Questions about the grid below.
1) Report the 2nd smallest entry.
2) Report the third largest entry.
3) Report the entry just left of the largest entry.
4) Report the smallest entry.
5) Report the entry just right of 0.82.
[[ 0.11  0.09  0.07  0.52  0.38 -0.76  0.08 -0.02  0.27 -0.49  0.12 -0.26
  -0.42  0.97  0.01]
 [ 0.03  1.67 -1.80  1.33 -0.84 -1.76 -1.72  0.99  0.16  0.82  0.60  0.18
  -0.34 -0.76  2.04]]
1) -1.76
2) 1.33
3) -0.76
4) -1.80
5) 0.60

Questions about the row below.
1) Read off the 3rd smallest entry.
2) Read off the 1st entry from the left.
3) Read off the 4th-last entry.
4) Read off the third entry from the right.
5) Read off the entry just right of the smallest entry.
6) Read off the 3rd entry from the left.
7) Read off the entry just left of 0.063.
8) Read off the 2nd entry from the right.
-0.007	0.167	-0.102	-0.203	0.131	0.061	-0.045	0.063	0.001	0.138	-0.095	0.074	0.076	0.102	0.023	0.203
1) -0.095
2) -0.007
3) 0.076
4) 0.102
5) 0.131
6) -0.102
7) -0.045
8) 0.023

x =   47.65    51.45   192.41   110.19  -163.29    -6.42   118.12  -135.30   155.18
The median entry: 51.45
The centre entry -> -163.29
The entry just right of 118.12 is -135.30
